(in the rows, 128 means zero)
Rotation paths and how fast each direction turns (degrees per step)
Each turn is a multiple of 5 degrees from 10 to 175, or 0.
Each row of a path follows its step; steps can be skipped.

step 2: [126 124 112 134 141 137 138 123 123 146 123 124 124 130 107 118 125 129
 136 124 125 129 133 143 126 132 119 124 133 137 132 125 119 112 127 138
 144 117 123 121 123 127 120 118 142 119 129 124 131 115 123]
step 5: [141 125 122 141 136 133 119 131 124 133 120 129 136 128 123 121 117 137
 149 122 129 122 116 127 130 135 108 137 142 134 119 139 127 125 108 129
 138 138 142 130 126 124 130 125 134 135 124 123 125 117 124]
step 15: [120 140 111 131 145 113 138 138 131 127 133 143 145 132 127 127 136 121
 122 135 122 122 140 114 122 122 132 130 139 140 128 130 130 127 129 116
 123 118 108 122 132 127 116 124 126 130 126 125 123 114 134]
step 22: [127 136 122 116 107 125 130 154 136 132 124 119 127 120 122 136 133 139
 126 119 128 131 149 121 131 117 128 130 125 121 123 119 138 131 122 133
 122 122 136 141 139 122 140 139 131 127 126 121 120 133 134]
step 23: [118 122 126 134 141 118 128 119 118 123 117 136 142 119 140 135 116 117
 119 127 131 123 140 137 112 132 118 124 138 125 138 142 116 120 132 127
 113 119 126 126 126 129 145 133 138 123 122 119 128 130 126]
step 24: [122 135 127 124 130 131 108 125 132 137 122 132 125 126 114 108 120 118
 126 140 133 122 123 132 145 123 129 139 136 117 122 125 140 129 130 133
 133 120 127 139 128 133 128 127 121 138 124 133 116 142 105]
step 26: [124 132 128 130 139 123 137 106 131 132 104 114 133 122 136 140 117 126
 120 122 134 132 137 135 117 128 126 143 117 124 130 129 132 132 117 130
 143 126 137 114 115 128 135 129 126 132 124 130 122 141 126]
[125 122 129 131 124 125 128 130 126 128 131 125 132 126 125 131 129 126
 127 125 130 130 129 128 128 126 124 131 131 125 125 129 129 129 126 130
 131 128 127 125 127 126 128 128 126 128 129 124 132 127 128]	85
[129 128 128 126 126 128 130 123 128 126 127 130 124 127 126 133 128 127
 131 128 128 128 128 131 130 130 127 128 134 125 128 129 128 129 127 126
 129 126 127 126 129 129 130 133 126 133 132 126 121 127 129]	20
[128 130 129 130 129 127 132 128 129 130 131 126 132 130 128 126 131 127
 128 130 130 132 127 133 131 128 127 126 125 129 129 127 126 129 132 134
 130 127 129 129 132 130 132 129 129 128 132 126 126 128 128]	175
[128 127 128 131 129 130 125 127 133 128 129 128 126 130 125 126 128 128
 127 125 126 128 130 125 130 130 127 131 130 129 129 128 132 130 130 127
 128 129 132 127 126 131 135 125 127 128 133 130 128 126 124]	135
[128 129 125 123 124 133 130 128 126 131 128 131 128 128 123 129 128 132
 126 131 127 132 130 128 131 125 124 128 127 128 127 129 128 130 125 129
 131 126 128 131 127 133 127 125 128 125 126 129 127 127 127]	145
[125 127 129 129 130 126 128 131 129 128 126 127 126 125 129 131 126 127
 124 135 131 125 129 125 126 124 129 129 127 128 127 125 129 131 128 130
 125 125 131 129 125 133 129 131 130 131 128 125 126 128 127]	10

step 8: [130 125 124 140 115 132 118 123 125 115 123 123 122 127 142 120 132 130
 136 126 145 122 134 124 129 137 138 138 123 119 134 136 137 120 137 139
 139 134 131 126 116 137 141 120 127 131 128 118 129 143 122]
step 9: [130 139 136 124 134 143 138 127 127 122 122 127 119 135 125 121 129 122
 130 112 127 129 122 135 143 126 131 141 128 124 127 115 127 135 120 119
 140 128 144 124 137 142 123 137 134 131 120 125 119 123 114]
step 11: [123 131 119 113 127 151 129 136 116 128 123 121 134 119 109 137 136 131
 120 122 127 129 125 135 130 132 142 129 130 135 122 138 126 121 130 119
 130 134 135 123 120 128 119 126 132 136 125 124 135 138 113]
step 14: [137 123 122 126 114 126 122 126 119 117 133 134 120 142 127 120 125 132
 124 123 133 130 109 126 131 121 132 135 114 134 121 124 138 122 125 108
 130 120 136 136 137 129 130 120 121 136 131 128 148 130 137]
step 18: [130 140 123 123 125 109 125 125 133 122 126 133 118 136 123 126 119 125
 143 112 135 133 121 131 132 118 125 125 126 132 125 131 132 114 122 125
 138 131 121 136 141 132 137 127 130 140 114 143 146 126 123]
step 20: [128 130 130 121 132 127 124 129 135 107 131 131 129 113 130 142 121 127
 139 130 149 120 123 119 127 123 141 123 126 145 126 125 124 122 113 126
 118 132 133 125 130 134 130 132 111 135 123 123 131 120 118]
step 28: [140 130 127 123 128 139 135 129 123 126 123 137 125 126 127 117 115 117
 110 126 125 120 105 123 123 128 141 136 127 128 135 127 124 120 117 117
 133 127 136 119 136 134 121 130 123 145 126 115 126 126 128]
[125 133 128 129 129 129 131 127 132 128 130 123 121 130 128 127 129 129
 123 128 126 129 127 125 128 127 128 131 127 128 129 125 127 125 125 127
 127 127 128 131 129 127 128 126 123 130 130 130 125 124 131]	95
[126 129 131 124 128 129 127 128 129 132 125 128 125 132 132 126 131 126
 130 123 131 129 128 129 130 129 125 128 125 130 128 125 129 131 128 128
 128 122 127 130 128 123 130 130 131 129 127 128 131 129 129]	85
[128 134 131 128 122 134 129 125 128 127 129 128 131 131 127 128 130 125
 130 126 128 129 130 125 128 126 129 129 127 128 129 131 123 129 130 130
 126 130 127 126 128 132 128 132 127 125 130 127 132 127 129]	25
[135 129 129 130 126 127 130 131 125 125 128 127 129 127 128 127 130 129
 123 126 125 127 123 126 129 126 124 128 128 128 127 126 126 131 128 126
 132 126 129 124 129 125 128 128 129 127 128 132 130 126 128]	155
[128 128 129 128 127 125 132 127 125 126 129 130 127 134 126 127 125 129
 127 128 127 127 124 129 130 130 126 130 129 126 131 132 129 130 131 127
 128 128 130 134 132 130 132 131 128 127 122 127 126 128 128]	80

step 2: [131 132 130 143 145 124 133 126 125 128 122 137 112 129 131 121 128 111
 135 111 140 130 117 125 135 136 143 140 124 132 114 134 134 120 127 121
 122 134 123 144 124 136 128 119 125 125 121 146 120 121 134]
step 4: [128 137 125 133 133 130 120 130 122 126 130 131 122 130 123 134 124 130
 125 107 111 113 116 126 137 122 144 121 116 140 119 126 123 126 117 116
 131 118 125 134 130 120 116 122 130 114 134 143 145 144 130]
step 5: [116 131 112 125 137 115 138 119 142 134 131 119 135 119 124 133 132 128
 128 111 128 136 127 134 122 136 132 137 113 126 113 113 120 127 132 145
 118 127 124 136 131 134 131 144 126 118 118 125 145 131 128]
step 13: [116 117 123 134 129 125 119 117 129 133 126 120 138 130 122 137 142 135
 118 129 118 135 120 136 143 126 134 122 128 139 144 126 119 136 143 117
 139 129 128 124 118 134 108 146 132 132 119 136 142 130 133]
step 21: [122 125 123 113 137 120 134 124 124 128 129 140 113 123 121 137 126 144
 108 114 132 119 127 131 130 126 133 122 126 139 138 125 119 116 152 131
 111 138 121 129 131 137 130 127 117 137 126 134 121 132 128]
step 22: [134 129 121 125 125 125 127 128 122 132 127 121 126 129 134 143 148 131
 114 125 118 124 123 124 139 122 125 115 111 128 124 129 115 129 117 117
 124 106 127 121 139 121 120 119 116 125 117 126 129 150 122]
step 23: [132 131 111 121 140 110 140 127 147 134 131 122 120 124 119 134 122 123
 124 118 119 116 126 133 118 130 117 117 123 124 120 134 127 116 137 123
 122 127 134 130 122 141 121 141 142 119 118 117 130 133 131]
[130 127 125 132 124 126 129 128 128 125 131 126 127 131 133 130 128 128
 130 125 128 129 128 130 126 129 129 132 126 128 127 133 132 128 125 126
 126 127 129 126 128 123 126 122 127 124 127 130 129 129 126]	140
[129 130 127 133 132 129 126 128 129 125 126 128 126 129 129 131 127 121
 133 131 124 127 129 124 126 127 124 127 130 126 129 126 131 130 128 126
 126 129 132 128 129 129 129 127 126 129 129 127 123 125 128]	45
[130 131 132 132 127 132 127 128 127 127 125 128 130 121 130 128 125 128
 131 127 128 126 125 128 129 129 127 128 122 128 128 129 124 127 128 130
 125 126 122 129 128 126 127 127 128 129 130 129 124 130 127]	145
[124 127 132 127 133 126 123 128 132 126 132 129 125 128 128 128 128 129
 126 126 130 129 125 129 130 131 125 127 127 130 125 127 127 123 125 127
 126 125 130 129 127 129 132 125 125 127 128 130 127 130 126]	20
